Where one turn sends some rows of the set: a few examples, then the rows asked
Q_386: [  6 -30  33 -12  33 -18   7  32  30   7  -9 -29 -18 -27]
Q_355: [ -1 -20 -33  -6  10  -7 -15  24  29  -7 -19 -21 -24   6]
Q_703: [  6  -8 -32  17  28 -22   1  34  31 -28 -16 -13 -11  -7]
Q_995: [ 28 -42  24 -12  41   1  20  12  29  17 -22   5 -18   1]
Q_597: [ 17  -4 -13  16  -1 -36  24  36  53  27 -44  12 -17   9]
Q_923: [ 18  25  30 -18  53 -39  20  22  45   2 -19 -17  -8   0]
Q_401: [ 17  32  22 -14  11 -17  13  42  33 -13 -10   1 -22  -9]
Q_866: [ -5 -37   1 -10  32  -5   8  32  24  41 -14   6  -6  22]
Q_652: [-12 -42 -13 -14  34 -14  -4  42  25  23 -15 -22  -9  14]
Q_974: [  9  -8  48   4  29 -27  13  28  28  10 -18 -10 -14 -28]
Q_494: [  3  11 -28  -4  35 -40  17  30  39 -14 -36  22 -10  17]
Q_46: [ 22   9 -27  20  15 -15  32  32  43  10 -21 -19 -15 -21]
Q_830: [ 10   4 -16 -16  61 -41   8  25  44 -14 -32  25  -8  -2]
Q_62: [ 21   2 -19  13   9 -25  19  25  41   4 -42  32 -15  13]
Q_892: [  8  16 -20   8   0 -27  41  49  39  20 -33  -9 -20   3]
Q_458: [ 31 -10 -10 -24  47 -29 -19  30  27  17  -9  25  -3  14]
Q_774: [-21  -2   7  20  11 -25  38  34  50   6 -35 -10  -9  -8]
Q_5: [  9 -44 -28  -3  11 -15   8  37  31  34 -19  -3 -14 -17]
Q_257: [ -8 -13  40  -4  44 -29  33  36  38   4  -3   1   2  16]
Q_653: [ 31  -4 -22 -16  50 -25   0   0  35 -13 -13  15 -15  -2]
Q_102: [  3 -19   6  -9  15 -26  44  52  27  15 -40 -22 -30  21]
Q_897: [ -5 -27  -6 -34  26 -22 -17  37  35  33 -18 -23   9  -2]
Q_966: [ 12   2  51 -16  26 -15  27  27  39   9  -4   4 -10  -5]
Q_614: [ 26  22 -29 -21  39 -38   2  10  37   8   1  -4 -16  -7]
Q_520: [ 18  38  -7 -16   3 -18   4  21  40  17 -14  14 -19   0]
Q_847: [  7 -19  21 -39  23 -15   0  41  35  35 -12 -31 -11  -9]
Q_895: [-13 -19  11 -35  33 -44  37  51  31  21 -15 -22 -15  17]
Q_727: [ 25 -31   7 -43  41 -17  19  11  30  -5 -16  18 -19  10]

Q_520 -> Q_895
Q_866 -> Q_614
Where do these go?
Q_597 -> Q_897
Q_774 -> Q_5
Q_847 -> Q_494
Q_727 -> Q_401
Q_966 -> Q_892

Where one turn sends some rows of the set: a few examples, then the rows asked
Q_577: [  6 -24  30 -11  -1  -5 -22  -8  -1   2  10  -3   1 -37 -10  22 -26   5
  15  -7   3 -14  18  12  -7   3 -27 -11 -10   0  18  -1]
Q_124: [-31 -11 -13  19  42   3   3 -23  -3 -11  23  -8   4 -22  30  18  24  13
  -9 -15 -18  19   1 -15  33   9 -13   6 -13  15  13   2]
Q_961: [  5  -5   1 -13  -3   7   6 -55  21 -14  18  30  17 -18  10  -8  26  20
 -33 -33 -25  -6  -6 -11   6   3  -1 -12 -16  -3   1  -8]
Q_466: [  3  -2  27   5 -32 -28  33 -13 -11 -13  12  19  13 -18   3  -5  29   8
  -8 -19  27   4   4   7   6  20  28   4  -5  20 -24 -13]
Q_13: [ 21  36  -8 -15  11  -4  -4  14 -46  23  -3 -13  -1 -21  11  -3  12   9
 -21  -8   2  -8  16  -3  25  -3  -7  -3   5   7  19  25]
Q_550: [ -9  -3  -9   5   5  -7  -5  -8 -42  -5  21  14 -22  18   1 -22  22  13
  38 -29 -10 -22  -8 -12  26   8  -4  22 -20  24  23 -30]
Q_342: [-20   7 -13   7  34   0   9 -50   3  -3  26   3  -8  -8  33  18   5   0
 -19 -17 -28   9  -2 -13  15 -11  -1  -5 -18  19  24  18]
Q_773: [ -8  -8  20  -6 -19 -11 -18 -15   4   3   9  33  -5 -11 -13  21  -9   2
  -3 -51 -24 -24 -16   0 -23   9 -11 -18  -3  11  22 -12]
Q_94: [  0 -18   8 -16  -7   2   2 -50  26 -19  20  20  -4 -26  33   1  35  12
 -11 -21 -14 -17 -15  -7   7   9   2  -5 -18 -19   0  -3]
Q_469: [ -3  26 -14 -21  -5 -27  -5 -17 -30 -13  25  11 -21   5  19   7  18 -36
   5  -8   3  -3   2  -9  22  28  -9 -14 -17  58   4 -22]
Q_486: [  5 -12  -2  15 -16 -13   9 -58  14  -8   7  19   3 -19   6   0  27  23
 -15 -29 -28 -25 -11  -6  12   6  -5  -5  -9 -14  -8 -20]
Q_15: [-28 -18 -26   4  34  -9   2 -25 -16  -1  23  -8   0 -23   4  23  16  -6
  -2 -17 -27  24 -24 -27  33   1   9   3 -16  12  25   5]
Q_199: [  2 -13  26  16 -18 -17  16   1  -9 -12   8  19  19 -32  -1  11  11  14
 -24 -18  26   9 -12   8  -8  20  11  -5  -6 -11 -21 -12]
Q_51: [ 17  -7   4  -7  14 -50 -13  15  10  21  -3  13   6 -34  -2  -5  33  -4
  24  -9  -1  -2  -3  12  -9   0 -14  15 -22 -16 -19   3]
Q_540: [ -6  30 -21 -10 -22 -20  15 -33 -24   0  10  23 -11   1  23 -10  17  -3
 -11 -17  -6   0 -12   0  22  19  14  -5  13  50 -25 -15]
Q_253: [ 14 -13   2 -16  -1 -41 -12  21  -2  -5   9  22  13 -33 -20  -1   8   9
  13  -1  25 -13  -7  17 -11  -5 -15   6  -5 -11  -1 -16]
Q_142: [  7 -13  -7 -11  15 -50 -16  14  -6  17  -1  11  17 -19  -4  -9  15   0
   2   7  23  -4   1   9 -24  -5  -9  10   4 -15  -6  -6]
Q_943: [ 34  30 -14 -11 -10   5  -5  -8 -43   2  -5  -7  -3 -13   5  -9  38  -2
 -23 -19  -4  13  -7 -12  29  28 -11 -17 -21  34  17  15]
Q_140: [ 14   6   4 -31 -11   0 -27  -3  -9  17   7 -12  -2 -29  -5  12 -16   0
  18 -11   6 -12  42  16   5   5 -10 -17  -7   4  19  -2]
Q_201: [  2  -7 -16   7 -10  -1  -5  -7 -30   4  14 -13 -20  14  -9 -15  -5  -2
  27 -16   0 -12 -13 -24  36  14   6  24 -28  24  32 -26]
Q_730: [ 13 -27  12  -6  11 -32 -13  -8 -10  -1  -3   7 -23  24  12 -22  15 -11
 -16  -3 -13  10  20 -17  20 -24  26  -1 -42  20 -19  -4]
Q_254: [ -1  18 -17 -40 -13 -28  -9 -22  -8  12  -1  -9 -20   4   9  -3  24   1
 -25 -24  -4 -10  20 -10   5   4  33 -20  -2  45 -20 -16]
Q_693: [ 14 -22  19   5  -8   1   5 -48  16 -15  16  29   9 -16 -11   3  18  21
  -9 -20 -15 -11 -19   0  -7  10  -2 -11 -14  -6 -11 -31]
Q_188: [ -5  19 -23 -14  36 -17   0 -22 -26 -13  30 -12  -8 -27  28  18  23  -5
 -20  -8  -1  12   8 -24  13   6 -15  -6 -44  19  30   3]
Q_171: [ -2   2   4   1  10 -15  -6 -16 -32   7  21   1 -22  11   7 -31  -4  -5
  34 -21  -4 -24   4 -19   8 -17  -4  13  -9  43  39 -16]
Q_98: [ 18  -5  -2  -9  19 -59   6  24   8   6   2  10   8 -25  -1  -3  14   9
   6  -7  13  14   6  15  -4 -15 -10  13 -25 -12  -3  -2]
Q_315: [  4   6 -12 -29   2 -12  -9   2 -22  -1  -7 -12   1  -2   7  -9  23   2
 -36 -30  -3 -16  17  -5  42 -10  18 -16 -23   0   3  39]
Q_17: [ 14 -16  16   2  16 -28   0   0 -19  17   6  20 -10   1  -5  14  20 -13
 -11  29 -23  14  -3 -30  21   6   5  35 -27  43  -9  -8]
Q_276: [  7 -24  17 -27  -8  -2 -33 -18 -12  14  -1   2  -8 -17   4  13 -19   5
  12   5  12 -20  26   4  -8   1 -22  -3   6   0  19  12]
Q_204: [-11 -23  22  -1 -25 -18 -16 -27  -5   3  -1  33 -23   1   6  17  -8   2
   1 -47 -26 -26  -8 -10  -8  -2 -11  -5  -2   6  29   5]
Q_270: [ 26  -3   2   5  28 -22  -8 -16 -10  -6   3  16 -14  13  15   0  30 -30
  -8   0 -28  32 -10 -11  30   8 -24  -8 -40  34   3   3]
Q_110: [ -5  -9  15  31 -18 -31  20 -13 -15   4   4   0  20 -26   6  -1  24   2
 -14 -16  20  -1   3   4  -3  22  17   1   4  -3 -30 -19]
Q_559: [ 27  16  -7 -28  13  -6   6  11 -33  24  -5 -13 -11   3   2  20  13  12
 -32  -3 -13  -8 -14 -14  36  20  -7  13 -13   1  23   7]
Q_4: [-16   9 -27 -33  -8 -17  -2 -21 -25   4  14   3   6 -26   7   0  11  -4
 -17  -4 -13   2 -16 -28  26  31  -1  12  10  54 -18 -24]
Q_141: [ 16   0  26 -27  -1   9 -31  -9  -7  30   0 -17  -8 -35   6   6   3   1
  15 -18   8 -14  30  -1 -10  21 -14  -9  -2  -5   7   2]
Q_81: [ -8  -7  23   6 -38 -31  19  -5  -3  -8   6  11   4 -33  25  -1  25  -8
   3 -25  16  -5  -7   9   8  33  15   5 -11   7 -34  -2]
Q_632: [ 18 -26  11   0  26 -22  -6  -4 -17  13   2  14 -13   6  16  -4  25  10
   9  34 -33  20  -3  -2   4   1  -9  24 -28  39  -6  -8]
Q_340: [ 27  -4   8  24  25 -35   7  -5 -20  10  -2  22  -9  -2   9 -19  23  -4
   1  17 -16  30   3  -7  24 -18   0  17 -22  21 -23   1]
Q_548: [ 17  -1   0   8  12 -27   1 -11 -50  -9  16  -2 -18  -7   1 -27  35  -4
  18 -17   6  11  -7 -31   7   0  -3   7 -42  43  33 -15]
Q_686: [-11 -18  31  -9  -9  -7 -26 -10   1  10  13  27 -24  -2  16  -4  13 -11
  12 -50 -11 -19 -10 -22 -28   4   5  -2 -10   2  30 -11]
Q_366: [-17  -6  -9  -1  32 -31  -6 -28  18   7   4 -22  -6 -16   6  11  21   4
 -20 -32 -16  12  24 -23   9 -19  15  -6 -33  31   2  21]
Q_115: [-10 -22  31  -8  -3 -14 -18 -17  -7   7  12  28 -13   5  -2  -2  -7 -15
  14 -55 -32  -7   2 -11 -14  -8   0 -18 -10  18  32 -12]
Q_860: [-20  20 -24 -17 -13 -18  -3   4 -19   4  11  10   2 -12  21   2  31   1
  -6  -6  -8  -4  -9   1   8  34   2   5  23  62  -7 -18]
Q_790: [ -7 -12  -3 -14  -6 -37  -4 -16 -14  -6   5 -17 -12   5 -11 -37  17  -1
  22 -42   7 -26  17 -17  31 -11  11   4 -22  48   2   1]
Q_114: [  7  21  -5 -16   2  14  -5  11 -49  21  -2  -1 -11  -2  20  17  11  25
 -28 -12 -17  -6   3   2  19  25  -7   6 -20   7  18  24]

Q_632 -> Q_550
Q_171 -> Q_540
Where do these go?
Q_693 -> Q_253
Q_141 -> Q_94
Q_270 -> Q_548
Q_366 -> Q_730
Q_15 -> Q_17
Q_98 -> Q_115
Q_276 -> Q_486

Where one turn sends some rows of the set: a few examples, then the rows asked
Q_812: [ 29  27  -1 -14 -32 -14  19 -17   2   9  12  11  -9  -1  35  10  24 -13
 -38  21   7   3  29 -21 -28 -33  10  14  18  -8]
Q_710: [ -7 -10  -5   0 -25  23  20   5   9   6 -28  -8  50 -16  10  53 -30  -2
 -10   8   1  -7  -6  11 -16  18  18  30 -16  -6]
Q_868: [ -2   1  35  10  -8   9 -15  -8  -2   9 -27  24  44 -15   7  37 -16  10
   3  23  14  12  -6  -2 -21  28  -2  26 -35 -15]
Q_277: [  2 -28   8  10   3  13  -4   8  13   9 -21  -3  46 -14  -1  35 -16   7
 -11  22  -4  10 -21   0 -18   9  -2  34 -27 -30]
Q_357: [ 23  42   1 -14 -38  15   8 -18 -14 -22  15  17  -6 -16  25   9  19  -8
 -16  23  13  -9  24 -34 -33  -8  25  -8  17  -9]
Q_478: [ 29  17 -10 -13 -26 -14  20 -14   8  11  13   3  -9  -1  30   7  23 -13
 -42  18   2   4  22 -23 -29 -40  11  15  19 -11]
Q_846: [ -6   5  21   5 -13  22 -16 -18  -3  10 -41  24  37  -6   7  28 -41  21
  -7  14  20   1 -15 -17 -12  20  12  33 -32  -8]
Q_567: [ -2 -23  11  16  12   5 -16  -3  13  14 -24   5  42 -12  -5  29 -22  16
  -5  14   2  14 -24  -9 -25  11   0  28 -30 -22]
Q_243: [ 27  34   5 -11 -30 -19  12 -23  -1  12  11  19 -11  -1  34   7  22  -9
 -33  17  11   5  29 -26 -32 -29  11   9  16  -1]
Q_878: [ 24  31   2  -6 -21 -24   6 -28   3  15  10  19 -14   1  30   2  18  -2
 -32  11  11   9  23 -32 -36 -32  12   6  15   2]
Q_498: [ 18  41  -2  -6 -24   6  -5 -27 -10 -16  13  21 -12 -12  18   0  11   3
 -12  13  14  -4  16 -45 -41 -11  28 -14  16  -2]
Q_850: [ 51  40 -15 -15 -32   9  26   2   3  12  29  13  -1   2  28   2  20   7
 -18  14   0   8   5 -25 -22 -21  15   2  15 -19]
Q_845: [ 26  27 -12 -17 -38  21  18  -8  -7 -24  17   3  -3 -16  23  11  22 -15
 -26  26   4 -12  20 -28 -28 -16  25  -2  21 -20]
Q_795: [  1 -19  -1  -3 -15  33   5   2   7   5 -36  -2  43  -8   7  33 -34   8
 -23  20   5  -5 -21  -5  -3   6  10  45 -24 -27]
Q_546: [ 25  12 -27 -12 -23  17  16  -5   3 -21  19  -8  -5 -14  15   4  17 -10
 -29  20  -4 -11   8 -33 -32 -27  26  -1  24 -24]
Q_122: [ 21  12 -29  -4 -11   8   4 -14   7 -14  18  -4 -10 -12   9  -4   9   1
 -25  10  -2  -5   0 -45 -40 -30  29  -8  23 -16]
Q_953: [ 18  26 -17   0 -10   2  -7 -24   0 -12  16  10 -14 -10  10  -6   6   7
 -16   7   8  -2   4 -51 -44 -21  30 -14  19  -6]
Q_212: [ -9 -18 -14   7 -11  17  13   3  17  11 -28 -12  48 -14   3  45 -37   6
 -10   0  -2  -4 -16   3 -22  10  20  28 -15  -4]
Q_22: [ 51  34 -21 -12 -24   6  24   0   8  15  29   9  -3   3  25  -2  17  11
 -18  10  -3  10  -1 -29 -24 -25  16   2  16 -20]
Q_785: [ 48  50  -6 -11 -29   3  16  -9   0  15  26  23  -5   3  27  -1  16  14
 -10  10   7  12   5 -31 -27 -15  16  -3  12 -11]
Q_402: [  2  -5  31   3 -15  17  -2   2  -1   5 -26  15  48 -17  10  44 -10   1
  -4  30   9   7  -3   7 -14  26  -4  33 -32 -23]
Q_547: [  2  -6  14  -7 -26  36   5   0  -3   2 -38   9  45 -10  14  38 -31   5
 -18  26  12  -7 -10  -1  -1  16   9  44 -28 -24]
Q_998: [ 50  47  -8 -14 -34   8  23  -4   0  14  27  19  -3   2  30   3  20   9
 -13  13   5   9   8 -26 -23 -16  15   0  12 -15]
Q_48: [ -2   7  24  -3 -25  31  -5 -10  -7   5 -40  21  41  -9  13  36 -34  11
 -10  22  20  -4  -7  -7  -6  23   9  39 -31 -14]
Q_95: [ -3  -8  25  16   6   3 -21 -10   5  14 -26  18  40 -13  -1  31 -22  18
   2  16  10  15 -17 -10 -26  20   0  24 -34 -14]
Q_542: [-12 -11  -9  13  -3   9   1  -6  16  15 -30  -4  43 -12   0  40 -43  15
  -4  -7   3   0 -19  -6 -28  13  21  21 -18   4]
Q_944: [ -3 -20  -3   5  -2  25  -6  -5  10  10 -36   1  40  -5   0  25 -42  18
 -19  12   6   0 -28 -16 -11   2  12  39 -25 -22]
Q_674: [ -6  -8   7   8  -2  19 -17 -15   5  13 -39  14  36  -4   0  23 -45  25
 -11   8  14   3 -25 -22 -15  10  13  34 -29 -12]
Q_33: [ 27  14 -13  -7 -16 -20  14 -18  11  14  13   3 -12   1  27   2  19  -6
 -40  13   1   7  16 -30 -33 -43  13  12  19  -8]
Q_910: [-12  11  14   6 -23  14   3 -12   0  10 -33  14  45 -14  10  48 -36   8
   4   2  15  -3   0   2 -24  30  19  20 -23  10]
Q_356: [ 49  37 -20  -8 -19   1  17  -4   8  17  28  12  -5   4  22  -5  14  16
 -15   5   0  12  -4 -34 -28 -25  18  -2  15 -16]
Q_694: [ -8   5   9   1 -31  22  15  -3   1   5 -32   6  50 -17  13  55 -30  -1
  -3   9  10  -7   2  11 -17  27  17  27 -20   1]
Q_839: [ 25  22  -8  -5 -15 -25   6 -25   8  16  11  11 -14   2  25  -1  15  -1
 -35   9   7   8  16 -34 -37 -39  13   8  17  -2]
Q_876: [-14   2   4  13 -10   7  -4 -14   8  15 -32  11  43 -12   4  42 -42  16
   3  -5  12   1 -12  -6 -29  22  21  18 -21  11]
Q_21: [  4 -20  17   3 -10  18   3   9   6   5 -23   2  49 -16   7  42 -10  -1
 -10  29   0   6 -11   9 -13  17  -4  37 -29 -32]
Q_904: [ 48  44 -13  -7 -21   0  14  -9   4  18  27  20  -6   5  24  -4  13  17
 -11   5   5  13  -1 -35 -29 -20  18  -4  13 -11]

Q_876 -> Q_542
Q_846 -> Q_674
Where do these go?
Q_498 -> Q_953
Q_998 -> Q_785
Q_868 -> Q_95
Q_878 -> Q_839

